In the data rows, zero lies at 4.5, halfway between 4 and 5.
Some points, one per row:
[6 4 4 4 4 3 6 7 4 4 5 3 4 4 3 4 3 4 5]
[6 3 5 2 4 5 1 3 6 8 3 1 5 3 3 8 2 4 3]
[1 6 5 9 5 7 6 3 3 1 5 9 5 6 8 2 8 4 5]
[6 5 4 4 5 3 7 7 3 4 5 5 4 5 4 2 4 5 5]
[2 6 4 8 5 6 5 1 4 3 5 9 5 5 8 3 7 6 6]
[6 5 4 3 4 2 7 7 4 5 6 3 4 5 3 3 4 6 5]
[6 5 4 4 4 4 5 6 4 4 4 4 4 5 4 3 3 6 5]
[4 5 4 5 4 5 4 4 5 5 5 5 5 5 5 5 5 5 4]
[7 5 3 1 5 2 5 5 4 7 5 1 4 4 2 5 3 7 4]
[7 3 4 1 5 2 4 7 5 8 4 0 4 3 1 7 3 4 3]
[5 3 4 3 5 4 3 4 5 8 4 2 5 3 3 7 4 3 3]
[5 6 5 3 5 3 5 4 4 4 3 2 4 5 2 5 3 9 7]
[3 4 6 5 5 4 3 6 5 4 4 3 5 4 3 6 6 3 4]
[5 7 3 2 5 0 8 7 4 5 7 4 3 7 2 2 7 8 4]
[5 5 3 3 5 4 4 3 5 6 5 4 5 4 4 5 4 6 4]
[2 4 5 7 3 7 5 4 5 3 6 9 5 5 8 3 6 1 4]
[6 4 4 3 4 4 5 6 4 5 4 2 5 3 3 5 2 4 6]
[3 4 5 7 3 7 4 4 5 3 6 9 5 5 8 3 6 1 4]
[6 4 5 3 4 4 4 6 5 5 4 2 5 3 3 5 2 4 5]
[7 4 4 2 5 3 4 6 5 6 4 1 4 3 2 6 2 5 5]
[6 5 4 4 5 3 7 6 3 4 5 5 4 5 4 3 4 5 5]
[6 4 5 4 4 3 5 7 4 4 4 3 4 4 3 4 3 4 5]
[1 5 6 7 4 6 3 2 6 3 4 7 5 6 6 5 7 5 6]
[5 4 7 3 5 3 2 7 6 5 2 0 4 4 0 8 3 5 5]
[6 5 4 4 4 3 6 6 4 3 4 4 4 5 4 3 3 6 5]
[3 4 6 6 5 4 5 6 5 5 4 4 5 4 3 6 7 2 4]
[6 3 4 3 5 7 2 2 5 7 3 3 6 2 5 7 1 4 5]
[4 4 5 6 4 5 4 5 5 3 4 5 5 5 5 4 4 3 5]
[6 3 6 3 4 4 4 9 5 5 3 1 4 4 2 6 3 1 3]
[2 6 3 8 6 6 6 1 3 3 6 9 5 5 8 2 8 5 5]
[1 5 5 8 4 7 5 3 4 2 6 9 5 6 8 2 7 3 5]
[4 5 5 5 4 4 5 5 4 4 5 6 4 6 5 4 6 5 4]
[8 5 1 1 5 3 6 4 3 8 6 3 4 4 4 4 3 7 5]
[6 6 3 2 5 0 8 7 4 5 7 3 3 6 2 3 6 7 4]
[2 5 5 8 4 7 4 1 4 2 4 9 5 6 9 3 6 5 5]
[1 5 5 9 4 6 6 4 4 1 6 9 4 7 8 2 8 3 4]
[5 5 4 3 5 3 5 3 4 6 5 5 4 5 4 4 5 6 4]
[1 4 6 8 4 7 4 4 5 2 5 8 5 6 7 4 7 3 5]
[5 3 6 4 5 3 6 9 5 4 4 2 4 4 1 5 5 1 3]
[7 4 4 2 5 3 4 6 5 6 4 1 5 3 2 6 2 5 5]
[3 5 4 8 4 7 5 2 4 2 5 9 5 5 9 2 6 3 5]
[4 6 6 5 4 0 9 9 4 1 7 5 3 8 2 1 8 5 4]
24 more points follow, each with its number after it:
[5 5 3 3 5 4 4 3 5 7 5 4 5 4 4 5 4 6 4] 0
[2 5 4 7 4 6 4 2 5 4 6 8 5 5 8 3 6 4 5] 1
[3 6 4 7 6 4 7 4 3 3 6 7 4 5 5 3 7 7 6] 2
[2 4 6 7 3 7 3 3 6 2 5 8 5 6 8 4 5 2 5] 3
[4 4 3 4 5 8 2 0 5 7 4 6 6 3 8 6 3 5 5] 4
[5 4 6 3 5 3 3 7 6 5 3 0 4 4 0 7 3 4 4] 5
[5 6 4 3 4 1 8 8 4 4 7 4 3 6 3 2 6 6 4] 6
[4 5 3 5 5 7 3 0 5 6 5 7 5 4 7 5 5 6 5] 7
[3 5 4 8 4 8 4 1 4 2 5 9 5 6 9 3 6 4 5] 8
[6 4 5 4 4 3 6 8 4 4 4 3 4 4 3 4 4 4 5] 9
[5 5 4 5 4 6 5 3 4 3 5 7 5 5 7 3 4 4 5] 10
[7 4 3 2 4 4 4 5 5 7 4 2 5 3 3 5 1 5 5] 11
[5 4 6 3 5 2 4 8 5 5 3 0 4 4 0 7 5 4 4] 12
[2 4 7 6 5 4 3 6 6 4 3 2 5 5 2 7 6 4 5] 13
[5 4 3 6 4 6 7 4 3 4 6 8 5 5 7 2 5 4 4] 14
[2 6 3 8 5 6 6 1 3 3 6 9 5 5 8 2 8 5 5] 15
[6 3 7 3 4 4 2 8 6 4 2 0 4 4 1 7 2 3 4] 16
[5 5 5 3 4 1 7 8 4 4 6 3 3 6 2 3 6 6 4] 17
[5 3 5 5 4 8 2 3 5 5 3 4 6 2 6 6 2 3 5] 18
[1 7 5 9 6 6 5 1 4 2 5 9 5 6 7 3 8 7 6] 19
[4 4 7 5 4 5 2 5 6 5 2 2 5 4 3 7 4 4 4] 20
[5 5 4 5 5 3 8 7 3 3 6 5 4 5 4 2 5 5 5] 21
[4 2 5 5 4 5 5 7 5 5 5 5 4 4 5 5 5 0 2] 22
[2 5 4 7 4 6 4 3 5 4 6 8 5 5 7 4 7 3 5] 23
Which two of these numbered points are nearest to each point below, ignoring the 2 directions in which the first points spread most? Their numbers follow each, nearest first.
[3 4 4 8 4 8 5 2 3 3 6 9 5 5 9 2 6 3 4] > 14 18
[4 4 6 4 6 2 5 9 5 5 4 0 4 4 0 6 5 4 4] > 12 13
[2 3 4 8 3 7 6 5 4 3 7 9 5 5 9 2 7 0 3] > 22 6
[3 4 6 5 5 5 2 5 6 5 3 2 5 4 3 7 5 3 4] > 5 12
[2 5 5 8 4 8 4 1 4 2 4 9 5 6 9 3 5 5 5] > 8 10
[6 4 4 4 4 3 6 7 4 4 5 3 4 4 3 4 3 4 5] > 21 9
[5 4 6 3 5 2 4 8 5 5 3 0 4 4 0 7 4 4 4] > 12 5
[5 5 3 3 5 4 4 3 5 7 5 4 5 4 4 5 4 6 4] > 0 7
[6 5 4 4 5 3 7 7 3 3 5 5 4 5 4 3 4 5 5] > 21 18
[3 5 4 8 4 8 4 1 4 2 4 9 5 5 9 3 5 4 5] > 8 10
[6 3 7 3 4 4 2 8 6 4 2 0 4 4 1 7 2 2 4] > 16 5
[5 4 4 3 5 4 4 5 5 7 4 3 5 4 3 7 5 3 3] > 23 6
[1 4 6 8 3 7 3 4 6 2 5 8 5 6 7 4 6 3 5] > 3 17
[6 5 4 3 5 2 6 7 4 5 5 2 4 4 2 4 4 5 4] > 21 6
[5 6 4 4 6 2 7 6 3 4 5 4 4 5 3 3 5 7 6] > 2 19
[6 4 5 4 4 3 6 8 4 4 4 3 4 4 3 4 4 4 5] > 9 21
[0 5 6 9 4 6 5 5 5 1 6 9 5 6 7 3 8 2 5] > 5 17
[5 4 7 3 5 3 2 7 6 5 2 0 4 4 0 8 3 5 5] > 5 20
[8 5 4 2 3 4 4 4 4 4 3 3 4 4 4 4 1 6 5] > 10 8
[4 3 7 5 3 6 1 6 6 4 2 3 5 4 4 6 3 2 3] > 16 20
[6 5 4 2 4 3 6 6 4 6 5 3 4 4 3 4 3 6 5] > 11 18
[4 6 3 5 5 6 4 0 4 5 5 8 5 5 8 4 6 7 5] > 7 4
[4 4 3 4 5 8 2 0 5 7 4 6 6 3 8 6 3 5 5] > 4 7
[6 4 7 2 4 3 1 6 6 6 1 0 4 4 0 8 2 5 4] > 20 5
[5 4 7 3 5 2 4 8 6 5 3 0 4 4 0 7 4 4 4] > 12 5
[3 5 4 8 4 7 5 2 4 2 5 9 5 6 9 2 6 4 5] > 8 10
[6 4 6 2 4 3 2 7 6 6 2 0 4 4 0 7 2 4 4] > 5 20
[9 3 3 0 4 3 4 6 5 9 4 0 4 3 2 7 2 3 2] > 14 6
[3 5 4 8 4 7 5 2 3 2 5 9 5 5 9 2 6 3 5] > 10 18
[5 6 5 3 5 3 4 4 5 4 3 2 4 5 2 5 2 9 7] > 19 2
[6 6 3 3 5 5 3 0 4 6 4 4 5 4 5 5 3 8 5] > 7 4
[5 4 7 2 4 3 1 6 7 5 1 0 4 4 0 8 2 5 5] > 20 5
[6 2 6 3 4 3 5 9 5 5 4 1 4 4 2 5 4 1 3] > 22 9
[2 6 4 8 5 7 5 1 4 3 5 9 5 5 8 3 7 6 5] > 15 0
[6 5 4 4 4 4 6 6 4 3 4 4 4 5 4 3 3 6 5] > 18 10
[5 4 6 3 5 2 3 8 6 5 3 0 4 4 0 7 4 4 4] > 5 12
[7 3 7 2 3 4 2 7 6 5 2 0 4 4 1 7 1 2 3] > 16 3
[4 5 4 5 4 4 5 5 4 4 5 5 4 5 5 4 5 5 4] > 6 1
